In the data rows, the value 128 means zero.
Here are some points, each followed by its number:
[135 112 127 149 193 174 118 160 138 151 127 130 119 144 125 110  99 108
 119 139 185 147 170 189 145 200 180 165 153 177 156 104] 0
[173 190 174 166 237 226 195 217 205 212 200 200 196 171 198 181 182 188
 178 205 232 209 220 234 162 238 230 218 167 226 215 186] 1
[ 96  73  92 106  13  29  70  38  55  45  59  54  68  98  63  86  84  76
  90  50  18  46  31  15 111  12  22  35 104  24  40  79] 2
[ 88  45  85 108   0   0  40   0  12   1  21  16  33  95  27  72  65  51
  79  10   0   7   0   0 111   0   0   0 101   0   0  58] 3
[136 135 137 115 122 126 135 130 133 131 135 134 132 129 134 136 136 135
 135 132 122 133 128 124 107 121 124 129 121 124 133 135] 4
[133 157 132 128 243 220 160 204 183 196 171 177 164 131 169 140 143 151
 133 186 233 192 215 236 128 247 229 210 131 224 201 148] 5
[146 148 147 140 115 122 145 132 137 132 140 139 144 144 140 149 153 151
 149 135 120 133 126 116 137 114 119 128 138 123 130 151] 6
[116 125 120 114 136 134 125 132 129 129 125 128 125 116 126 121 120 122
 122 129 136 129 132 138 113 138 135 132 115 136 132 123] 7
[122 114 122 125  92  96 112 102 106 105 109 106 112 122 110 121 117 115
 121 107  94 104  97  92 127  88  95  99 127  96 101 117] 8
[124 123 126 125 119 119 123 121 120 123 121 122 123 125 122 125 125 123
 126 122 120 122 120 119 124 119 122 121 125 119 121 124] 9
[119 140 122 119 237 212 144 197 170 185 158 166 147 120 153 124 122 133
 124 175 227 180 207 233 117 242 222 200 121 216 190 129] 10
[172 170 174 168 134 146 168 153 161 155 165 162 167 170 166 180 179 174
 177 159 139 156 149 136 168 132 141 149 166 142 153 179] 11
[136 130 137 132 107 114 129 117 121 117 124 124 127 134 125 136 134 131
 136 121 109 120 113 109 130 107 110 116 133 112 118 133] 12
[144 144 147 141 158 155 141 152 145 149 144 147 143 145 143 148 148 145
 149 148 158 148 152 158 142 161 157 153 143 156 151 147] 13
[175 157 173 180 124 122 154 128 142 135 148 146 154 177 150 169 166 161
 171 142 124 139 123 124 181 126 125 129 177 125 131 165] 14
[56 62 55 69 82 79 64 75 69 72 64 66 65 54 65 59 59 63 56 69 79 71 78 83
 75 85 79 75 63 79 73 61] 15
[139 112 133 147  60  74 109  83  97  88 101  97 107 144 104 123 120 115
 125  92  65  90  78  62 147  58  69  78 144  72  85 118] 16
[104 115 102 117 162 144 117 139 128 133 122 124 118 108 122 107 108 113
 105 130 155 131 144 159 122 165 153 139 113 150 136 111] 17
[160 164 163 158 165 164 164 165 164 164 163 162 165 161 163 166 165 163
 161 164 165 164 162 164 158 163 161 162 157 162 163 163] 18
[123 124 124 126 129 128 128 127 125 127 127 126 128 123 125 125 127 125
 126 126 131 128 128 130 131 130 128 128 123 128 126 127] 19
[113 108 113 122  86  89 105  95  98  96 102 100 103 115 104 111 109 107
 111  99  89  97  92  86 126  84  90  94 116  91  95 108] 20
Which point above is nearest to each new point by angle? Its number follows each.
[124 132 125 118 185 168 136 159 141 151 139 140 136 120 136 127 128 132
 127 145 175 147 165 179 120 185 173 160 119 169 155 130] 10
[130 135 131 125 155 151 136 147 141 145 139 140 138 127 138 131 132 135
 131 144 153 142 149 155 124 155 154 148 127 152 145 134] 5
[143 144 145 144 144 144 144 143 144 144 144 143 145 145 145 146 145 143
 144 144 145 144 146 145 145 145 144 143 145 144 143 145] 18
[139 166 142 133 244 222 169 207 189 201 180 185 173 139 177 150 152 161
 144 193 233 196 217 238 134 246 231 215 136 225 205 156] 5
[115 117 117 118 120 121 117 121 119 118 119 118 117 119 118 118 117 116
 117 119 122 118 119 120 117 122 121 120 119 119 117 116] 15
[121 124 122 120 134 130 125 129 125 125 124 128 125 118 126 123 124 125
 123 128 131 128 130 131 118 134 131 128 118 130 129 123] 7
[ 79  97  81  82 113 112 100 112 114 112 112 112 105  77 107  83  87  95
  83 113 113 114 112 114  91 115 113 112  75 114 113  92] 15
[149 133 147 152 101 110 135 115 124 119 128 122 131 150 131 144 142 137
 145 123 105 119 111 104 155 100 108 114 151 108 115 140] 12
[143 147 142 136 163 159 147 154 151 153 149 150 147 141 147 144 143 145
 142 152 160 152 156 162 137 163 159 156 139 160 155 144] 1
[167 208 158 185 255 255 221 255 255 255 253 255 232 172 245 163 174 197
 151 255 255 255 255 255 192 255 255 255 179 255 255 187] 1
[135 125 133 137 101 106 123 110 118 111 120 120 122 135 120 131 129 126
 129 115 104 113 109 103 138 100 105 109 136 107 112 127] 16
[140 153 142 134 158 163 153 168 162 167 157 160 155 139 157 145 149 150
 144 162 162 167 166 158 132 157 160 168 138 163 169 150] 1
[139 135 140 139 113 120 132 125 129 126 132 130 132 140 132 138 136 136
 138 130 116 130 124 115 138 111 118 126 141 118 126 137] 6
[140 165 144 126 235 217 167 203 187 198 179 184 173 135 176 149 154 162
 146 189 225 192 211 230 123 239 222 210 132 220 201 159] 5
[143 165 146 137 199 193 168 190 179 186 176 179 171 144 173 153 157 162
 151 183 197 185 192 197 135 200 193 188 139 193 187 160] 1
[142 137 143 135 121 126 137 127 132 131 135 134 136 137 138 142 140 140
 142 133 125 130 126 123 131 122 124 128 140 125 130 139] 6
[86 79 85 86 69 85 78 87 78 80 74 74 77 87 75 85 84 79 84 79 74 80 89 73
 87 68 79 88 85 84 85 82] 15
[119 126 124 117 215 192 125 176 151 167 142 144 130 119 134 123 124 125
 122 153 206 160 184 213 115 221 201 182 120 197 172 124] 10
[104 127 108 112 108 120 130 128 137 130 135 138 131 107 136 119 120 124
 114 134 113 134 123 109 116 106 114 124 108 118 131 122] 15
[120 121 116 126 133 126 122 126 131 131 134 133 128 121 133 119 117 120
 114 129 129 130 127 133 128 137 130 128 125 130 129 119] 17
[116 129 117 115 120 125 130 128 136 132 135 135 132 117 133 123 124 126
 122 133 121 132 128 119 113 120 122 129 117 123 130 126] 4
[102  72  99 113 112  99  66  90  77  88  74  75  68 107  69  89  86  76
  93  81 105  83  96 109 115 114 105  94 111 102  88  81] 15
[106 104 106 107 104 102 104 105 104 103 103 105 104 107 104 107 107 104
 107 104 101 103 104 104 106 104 103 102 105 102 104 106] 15
[137 144 139 135 114 126 146 135 148 140 149 151 147 137 147 144 144 146
 142 144 119 143 129 115 129 111 121 130 137 124 137 142] 6
[106 113 108 102 104 119 114 119 114 118 115 115 113 103 114 107 110 111
 109 117 111 118 121 108 102 103 111 121 105 118 120 112] 15
[160 149 158 159 116 126 147 129 137 132 140 138 143 159 142 156 153 151
 157 136 120 135 125 117 162 113 122 128 161 122 130 152] 14
[125 127 124 122 151 144 127 141 136 141 131 133 129 121 129 123 124 127
 127 137 150 139 142 151 122 153 146 141 123 146 140 123] 10
[136 138 137 132 114 120 138 125 130 127 134 133 137 135 135 142 141 140
 140 130 117 128 122 115 129 114 119 121 131 120 126 143] 6
